[[47  4]
 [43 -2]
 [33  4]
 [63 13]]
=>
[ 4 43]

[[-13 -36 -46  46  25]
 [-68 -76 -40  78  77]
 [ -9   5  46  12  31]
 [ 50  28 -19  -2 -13]]
=>
[25 78 46 28]

[[-65 -34  47  31]
 [-53 -53  63  49]
 [  2 -63  58  59]
 [ 40  35 -42 -33]]
=>
[ 31  63 -63  40]

[[-50  56]
 [  8 -18]
 [ 68 -76]
 [-65  78]
 [-36  39]]
=>
[56  8]

[[-60  -4 -15  27]
 [-29 -10   5  25]
 [-36  -3   1  26]]
=>
[27  5 -3]

[[-67 -71  52 -12]
 [ -5 -72  37 -12]
 [ 47   2 -59  60]
 [-74 -47  45   7]
 [ 56  -7 -73 -31]]
=>
[-12  37   2 -74]

[[ -3  -1   3 -65]
 [ -1   0   0  57]
 [  0   0   2 -51]
 [ -5   7   5  -7]]
=>
[-65   0   0  -5]

[[-33 -75 -61  60   8]
 [ -7 -63 -68  40  57]]
=>
[ 8 40]

[[-37  62  38  18]
 [-44 -37 -55 -17]]
=>
[ 18 -55]
---
[[  9  22  10  45 -40 -17 -28]
 [ -7 -11 -48  -7 -27 -28 -26]
 [ 25  14 -39 -25  55  56 -21]
 [ 51 -28   3  26  18  13  21]
 [ -6  33 -25   8  39   7 -42]
 [ 11 -14  39 -46  44  54 -33]
 [-42  -1 -14   0 -23 -31  28]]
=>
[[-42  11  -6  51  25  -7   9]
 [ -1 -14  33 -28  14 -11  22]
 [-14  39 -25   3 -39 -48  10]
 [  0 -46   8  26 -25  -7  45]
 [-23  44  39  18  55 -27 -40]
 [-31  54   7  13  56 -28 -17]
 [ 28 -33 -42  21 -21 -26 -28]]

[[-51  47 -17  61  30 -33 -16 -33]
 [-32 -25   1   7   8 -14 -21  -4]
 [ -4  30   5  35 -16  26 -25  13]
 [ -6 -40  -1 -30  -4  23 -10   3]]
=>
[[ -6  -4 -32 -51]
 [-40  30 -25  47]
 [ -1   5   1 -17]
 [-30  35   7  61]
 [ -4 -16   8  30]
 [ 23  26 -14 -33]
 [-10 -25 -21 -16]
 [  3  13  -4 -33]]

[[  0   6  -5  -4  -5  -3  -2 -13  18   4  -8  -6]
 [-12  21  11  12 -15   7 -24 -26  32  -6 -44  -4]
 [  6 -22  11 -17  -2  12  -5 -21  16 -14  -3  -2]
 [ 19 -38  45  -9 -26  54  26   5   7  14  28 -46]
 [-16  10 -19 -24  -5 -21  -5 -26  16 -24 -12   0]
 [ -9   4 -14 -16  -6 -14   1 -24  15 -17 -13  -8]
 [ -2  -3   1   6  11   7  17  59 -38  32  23   3]
 [-12  -7 -24 -38   4 -22  -8 -31  14 -22   6   9]]
=>
[[-12  -2  -9 -16  19   6 -12   0]
 [ -7  -3   4  10 -38 -22  21   6]
 [-24   1 -14 -19  45  11  11  -5]
 [-38   6 -16 -24  -9 -17  12  -4]
 [  4  11  -6  -5 -26  -2 -15  -5]
 [-22   7 -14 -21  54  12   7  -3]
 [ -8  17   1  -5  26  -5 -24  -2]
 [-31  59 -24 -26   5 -21 -26 -13]
 [ 14 -38  15  16   7  16  32  18]
 [-22  32 -17 -24  14 -14  -6   4]
 [  6  23 -13 -12  28  -3 -44  -8]
 [  9   3  -8   0 -46  -2  -4  -6]]

[[ 15  34  34 -14 -28 -34  35 -18  42  17 -21   6  31   5  -4]
 [ 28  -4  26 -17  -7 -40  39   8  23  20  -5  -4  14   3   1]
 [ 22  46  42 -30  -3 -39  58   4  24   8 -11  10 -11  20  -8]
 [  9  29  34 -24  -7 -32  23  -2  31  28 -20   9 -31  31  -5]
 [ 31  43  33 -21 -38 -37  48   6  47  27 -19  19  12   2  -4]]
=>
[[ 31   9  22  28  15]
 [ 43  29  46  -4  34]
 [ 33  34  42  26  34]
 [-21 -24 -30 -17 -14]
 [-38  -7  -3  -7 -28]
 [-37 -32 -39 -40 -34]
 [ 48  23  58  39  35]
 [  6  -2   4   8 -18]
 [ 47  31  24  23  42]
 [ 27  28   8  20  17]
 [-19 -20 -11  -5 -21]
 [ 19   9  10  -4   6]
 [ 12 -31 -11  14  31]
 [  2  31  20   3   5]
 [ -4  -5  -8   1  -4]]

[[-67   8 -51 -12 -72  28 -52  -6]
 [ 10 -30 -18 -28 -48  58   7 -75]
 [ 73 -59  63  62  65 -52   6 -33]
 [  2 -55  44  52  -7  23   0 -11]
 [ 44 -44  50  60  66 -54  20  -7]
 [-16 -16  37 -24 -45  35 -30 -33]]
=>
[[-16  44   2  73  10 -67]
 [-16 -44 -55 -59 -30   8]
 [ 37  50  44  63 -18 -51]
 [-24  60  52  62 -28 -12]
 [-45  66  -7  65 -48 -72]
 [ 35 -54  23 -52  58  28]
 [-30  20   0   6   7 -52]
 [-33  -7 -11 -33 -75  -6]]

[[ -7 -30  46   0   8  -6]
 [-16 -15  50   1   8  -7]
 [ 10  50  16  50 -42  35]
 [-44  24  21  60 -42  30]
 [-19  50  -4   6   4  -7]
 [-38 -16  35  12   1  -3]
 [-40  22  27  43 -29  21]
 [ 22   7  50  78 -39  19]]
=>
[[ 22 -40 -38 -19 -44  10 -16  -7]
 [  7  22 -16  50  24  50 -15 -30]
 [ 50  27  35  -4  21  16  50  46]
 [ 78  43  12   6  60  50   1   0]
 [-39 -29   1   4 -42 -42   8   8]
 [ 19  21  -3  -7  30  35  -7  -6]]
---
[[ 5 13 16 26 15 32 19  5 60 19 23 12]
 [12 11  5 12 15 15 48 11 12  7  8  5]
 [12  9  3 17 15  9  5  5 12 13 11 17]
 [10 15  7 17  8 37 12 17 21 10 19  7]
 [12 13  7 31 15  4 33  5  2 16 27  7]]
=>
[[12 13  7 31 15  4 33  5  2 16 27  7]
 [ 5 13 16 26 15 32 19  5 60 19 23 12]
 [12 11  5 12 15 15 48 11 12  7  8  5]
 [12  9  3 17 15  9  5  5 12 13 11 17]
 [10 15  7 17  8 37 12 17 21 10 19  7]]

[[ 17   6  35  20  -2   1 -19   2 -15  23  28 -15  39  25]
 [ -4  15 -10  12 -12  27 -25  -8   9  26  49 -44  56  24]
 [  5  25  -9  21   4 -12 -13   2 -12   9  13  -2 -13 -22]
 [ 20  29   0  17  -4 -15  -9  18   3   5   5   6   6 -18]
 [  3   7  -1   0   7   8  -9  17  -2  23  10   4 -30  -2]]
=>
[[  3   7  -1   0   7   8  -9  17  -2  23  10   4 -30  -2]
 [ 17   6  35  20  -2   1 -19   2 -15  23  28 -15  39  25]
 [ -4  15 -10  12 -12  27 -25  -8   9  26  49 -44  56  24]
 [  5  25  -9  21   4 -12 -13   2 -12   9  13  -2 -13 -22]
 [ 20  29   0  17  -4 -15  -9  18   3   5   5   6   6 -18]]

[[  7 -11  49 -34]
 [-10  -1 -24 -13]
 [ -9  25 -32  14]
 [ 11 -10  62 -31]]
=>
[[ 11 -10  62 -31]
 [  7 -11  49 -34]
 [-10  -1 -24 -13]
 [ -9  25 -32  14]]

[[-30 -10  21  -9  64  -2  12  24]
 [ 43 -13 -23   3 -17  18   4   5]]
=>
[[ 43 -13 -23   3 -17  18   4   5]
 [-30 -10  21  -9  64  -2  12  24]]

[[  0   0 -51  -1   7 -34  16 -29 -37]
 [-18  51 -30  28 -33  11   7  14  14]
 [-11  35 -17  -6  24  15 -16  24 -55]]
=>
[[-11  35 -17  -6  24  15 -16  24 -55]
 [  0   0 -51  -1   7 -34  16 -29 -37]
 [-18  51 -30  28 -33  11   7  14  14]]

[[-73  37 -14]
 [-67  32  -6]]
=>
[[-67  32  -6]
 [-73  37 -14]]

[[-41 -42 -12  -2  14]
 [-49 -53  77  73 -58]
 [ 49  12  34 -16  12]
 [-57 -52 -23 -18  18]
 [  1 -28  -7 -45  44]
 [ 25 -52  52 -30  35]
 [-27  45 -55  24 -12]
 [ 29 -45  26 -37  45]
 [ 52 -20 -20 -63  68]]
=>
[[ 52 -20 -20 -63  68]
 [-41 -42 -12  -2  14]
 [-49 -53  77  73 -58]
 [ 49  12  34 -16  12]
 [-57 -52 -23 -18  18]
 [  1 -28  -7 -45  44]
 [ 25 -52  52 -30  35]
 [-27  45 -55  24 -12]
 [ 29 -45  26 -37  45]]

[[-10   8  -9   1  -2]
 [ 15  43 -30  35  18]
 [-12  12 -12   4  -7]
 [  4   2   3   4   9]
 [-11   7  -8   5  -4]
 [-25 -55  51 -56 -33]
 [ -7 -14  10  -7   2]
 [ -8   4  -3  -1 -30]
 [ -6 -16  11  -7  22]]
=>
[[ -6 -16  11  -7  22]
 [-10   8  -9   1  -2]
 [ 15  43 -30  35  18]
 [-12  12 -12   4  -7]
 [  4   2   3   4   9]
 [-11   7  -8   5  -4]
 [-25 -55  51 -56 -33]
 [ -7 -14  10  -7   2]
 [ -8   4  -3  -1 -30]]

[[-21  17 -14   0  20   6 -15  13   4]
 [  3   0   0   4  -7   3  12  -7  -1]
 [-15 -14 -30  26 -26  10  14   0  11]
 [-19   5  -2 -15  14   5   0   5   2]
 [ 10  -8  -5   9 -12  -7  -2  -4  -4]
 [-39  42  -7 -29  62  30   6  10  10]
 [  4  -9 -28  15 -19  -5   8  -1  -2]
 [ 17   0  36  -9  22  15  22 -26  -3]
 [-14   8  -4 -12  20   8  -3   6   6]]
=>
[[-14   8  -4 -12  20   8  -3   6   6]
 [-21  17 -14   0  20   6 -15  13   4]
 [  3   0   0   4  -7   3  12  -7  -1]
 [-15 -14 -30  26 -26  10  14   0  11]
 [-19   5  -2 -15  14   5   0   5   2]
 [ 10  -8  -5   9 -12  -7  -2  -4  -4]
 [-39  42  -7 -29  62  30   6  10  10]
 [  4  -9 -28  15 -19  -5   8  -1  -2]
 [ 17   0  36  -9  22  15  22 -26  -3]]
